128 stands for zero in the data rows.
Some points, one per row:
134 120 151 106 122 103  95 149 182 115 144  95 165 115 116 127 128 124 121 104 140 151
182 107  84  97 134 137  72 217 125  96 152 112 156 115  85 113  54 107 130 106 153 146
148  97 104  93 118 122 151 135 178 131  81  98 179 129 114 144 117 133 139 126 135 164
135 134 108 145 129 129 148 114 104 149 107 139 102 139 148 144 127 141 151 143 104  96
121 118 145 114 145 120 127 138 205 101 129 105 195 135  94 130 119 113 117  90 179 199
106 134 146 134  90 129 133 120 153 125 147 138 142 133 137 122 163 120 120 118 122 133
108 127 143 138 131 127 164  66 131 131 111 136 132 143 153 151 166 146 115 134 128 149
117 131 127 119 137 130 166  51 127 186  52 130 115  99 155 132 170 147 153 126  95 128
 92 109 192 113 135  84 153 107 194 119 150  95 183 124 108 139 169 136 112 129 154 173
158  88  58 135 178 153 151  94 110 139  73 135  99  96 133 117 107 124  99 140 109 149
101 137 169  83 104 130 128 150 124 111 182 125 159 119 114 119 141 151 133 130 138  96
133 107 113 107 147 125 142 108 177 139  87 104 145 110 122 130 135 126 123 106 143 177
104 154 153 140 122 145 125 123  76 139 156 160  97 142 142 121 143 125 141 149 109  77
135 116  83 117 163 144 123  95 115 153  68 104 115 116 118 129 111 120 143 129 117 154
113 159 171 139  99 116 105 183 108  98 205 144 137 148 127 128 133 136 141 129 145  80
166 120  70 153 152 146  85 129  94 147  93 129  98 121 115 120  81 103 111 113 123 146
173  80  65 152 193  97 153  64 150 161  41  98 151 113 133 153 112 124 114 122 147 208
140 147 136 138 115 125  99 177  99 115 148 133 124 138 115 121 107 124 142 112 135 105
128 118 136 130 135 101 116 121 183 128 112 103 177 117 118 136 117 101 112  93 160 190
 98 162 202 105  58 120  94 166 144  95 181 141 160 153 130 121 160 129 142 114 122  95
161 100  79 154 144 140 158  51 164 145  40 134 122 131 164 135 133 129 122 133 105 161
139 127  98 126 108 138 129 154  89 132 139 140 102 149 137 120 115 125 143 152 104  86
124 131 146 136 145 123 111 176  92  91 195 140 122 142 109 124 126 135 109 141 146 107
141  94  78 134 147 134 165 109 146 145  70 127 122 139 136 126 125 117 137 129 126 165
162 114  61 159 162 140 129  89 125 156  55 123 108 124 146 139  93 109 131 124 117 146
129 157 117 144 126 159 116 133  69 134 153 149  67 123 144 118 105 130 144 157  98  66
104 145 120 142 143 150 117  98  68 161 108 143  75 131 139 108 147 131 150 155  90  76
125 138 150 128 126 102 120 126 150 138 120 119 144 123 124 129 140 114 114 113 135 149
110 138 127 119 109 165 170  55 123 161  59 141  88 131 152 134 158 135 132 157  76  96
142 155 154 145 119 112  77 192 102  93 197 145 131 147 111 124 119 128 103 112 150 116
 92 144 173 103 104 148 139 116  97 141 146 136 109 128 130 132 163 146 149 151 110  80
134 116 131 116 131 114 153  82 144 144  82 116 135 107 137 158 116 132 138 136 131 150
103 148 178  77  95 124 156 145 123 113 176 131 147 119 122 120 142 158 148 133 123  89
142 127 114 123 162 129  61 181 150  96 161 113 162 119  95 108  90 108 108  72 172 175
12 more points follow, each with its number after it:
133 104 116 104 144  99 110 165 173 107 150  94 187 122  99 132 124 105 106  99 174 182 0
157 130  91 150 129 136  86 158  97 122 146 137  98 117 126 118  90 100 120 121 119 122 1
141 125 118 138 133 135 135 135 125 136 104 133 113 130 133 118 121 136 149 132 112 104 2
149 124 122 125 127 123 153  81 168 149  73 110 146 142 130 122 133 148 136 122 130 164 3
 96 154 182 122  95 122 119 158 156 107 191 145 152 144 133 115 174 150 122 118 135 110 4
116 120 112 120 149 136 143  78 130 160  65 110 125 124 131 128 142 129 151 136 118 151 5
119 129 141 147 142 108  96 189  86 100 206 147 144 152 105 118 134  96  97 124 151 123 6
118 147 116 145 103 147 135  79  95 181  70 151  87 121 160 124 148 125 146 137  81 108 7
181 106  59 143 178 139  87 180 119 108 109 118 121 119 102 115  47 100 127 104 150 150 8
115 167 158 128  84 142  71 179  98 111 177 150 116 144 120 106 128 117 138 117 113  71 9
 84 148 197 106 104 105 135 109 190 128 149 111 168 142 127 142 172 150 133 129 138 137 10
105 118 151 125 143  95 156  81 198 117 106  97 157 131 133 158 152 141 127 122 158 192 11
Which of these numbered points is nearest to each point below, ignoring the 3 directions in which the first points spread most? Its number follows each.
147  98  84 137 151 147 164  97 111 149  95 130  98 123 142 138 124 121 119 170 100 132 > 0
107 134 181  98  81 102 182 102 197 150 109 107 156 124 141 135 178 158 155 119 125 120 > 2
129 162 123 159  95 148 113 106  70 168 105 154  63 134 156 120 138 141 144 135  81  73 > 7
136  82 113 125 153 100 152 120 177 111 130 107 168 124 121 155 124 117 104 151 159 183 > 0
129 141 140 144 103 129 120 126 103 152 134 144 111 110 143 106 146 130 129 117 105  95 > 7
151  82  86 167 191 129 161  59 110 146  52 122 120 112 129 147 107  86  95 140 130 190 > 6
 86 163 192 117  81 124 125 140 142 111 163 140 163 149 121 125 154 133 139 108 135 105 > 9
Now 12 new points, numbered from 0 again:
 94 156 144 151  97 143 142 143  99 103 186 166 103 147 140 122 143 136 115 144 127  84 0
181 129  96 156 144 132 101 152  93 137 111 130  95 119 142 120  98 133 131 124 105  89 1
101 137 175 124  84 104 158 113 172 121 141 128 150 149 152 156 182 147 144 135 118 115 2
107 160 183 131  76 131  83 171 109 113 200 149 118 152 126 117 151 114 113 115 134  93 3
128 101 100 112 167 131 175  65 180 145  65  94 129 111 135 153 126 149 145 142 123 154 4
125 123 130 100 120 113  94 185 133 114 146  95 148 119 102 121  97 129 143 122 157 144 5
133  79  83 135 195 132 169 107 167 112  78  89 161 106 132 149 102 144 118 141 159 202 6
156 120 131 109 143 111  46 210 163  88 186 101 167 108  88 105  78  95 108  84 165 153 7
114 142 145 161 111 131 120 112  99 155 119 152  84 120 139 118 144 111 121 131 107 116 8
141 136 123 138 127 133 129 107 132 140  99 128 116 138 131 139 130 122 112 120 121 145 9
150  88  96 110 131 123 136 132 186 131  99 108 153 112 111 119 118 125 118 119 140 179 10
 96 120 176 135 126  87 149 118 160 124 155 123 173 164 123 142 185 122 112 118 143 149 11
The same question for these:
 93 169 176 148  90 133 122 175  87  77 237 179 118 160 136 117 139 134 123 142 132  73 > 0
129 121 136 128 125 110 154 115 153 120 129 114 144 136 140 153 127 137 135 120 137 132 > 2
102 151 181  92  75 121 114 153 124 138 141 126 137 121 126 121 155 150 162 145 113  87 > 5
136 143 107 140  87 143 148  82 138 144  67 141 104 141 167 156 159 150 144 143  92 123 > 2
136 117 103 135 168 141 134 161 114  99 132 127 135 121 126 133  99 143 124 146 140 141 > 6
116 143  80 165 135 167 139 119  49 138 128 171  60 134 160 119 109 128 126 149 100  84 > 0
 78 136 194 103 136 105 118 156 141 102 188 116 173 149 110 123 172 140 106 119 157 125 > 11
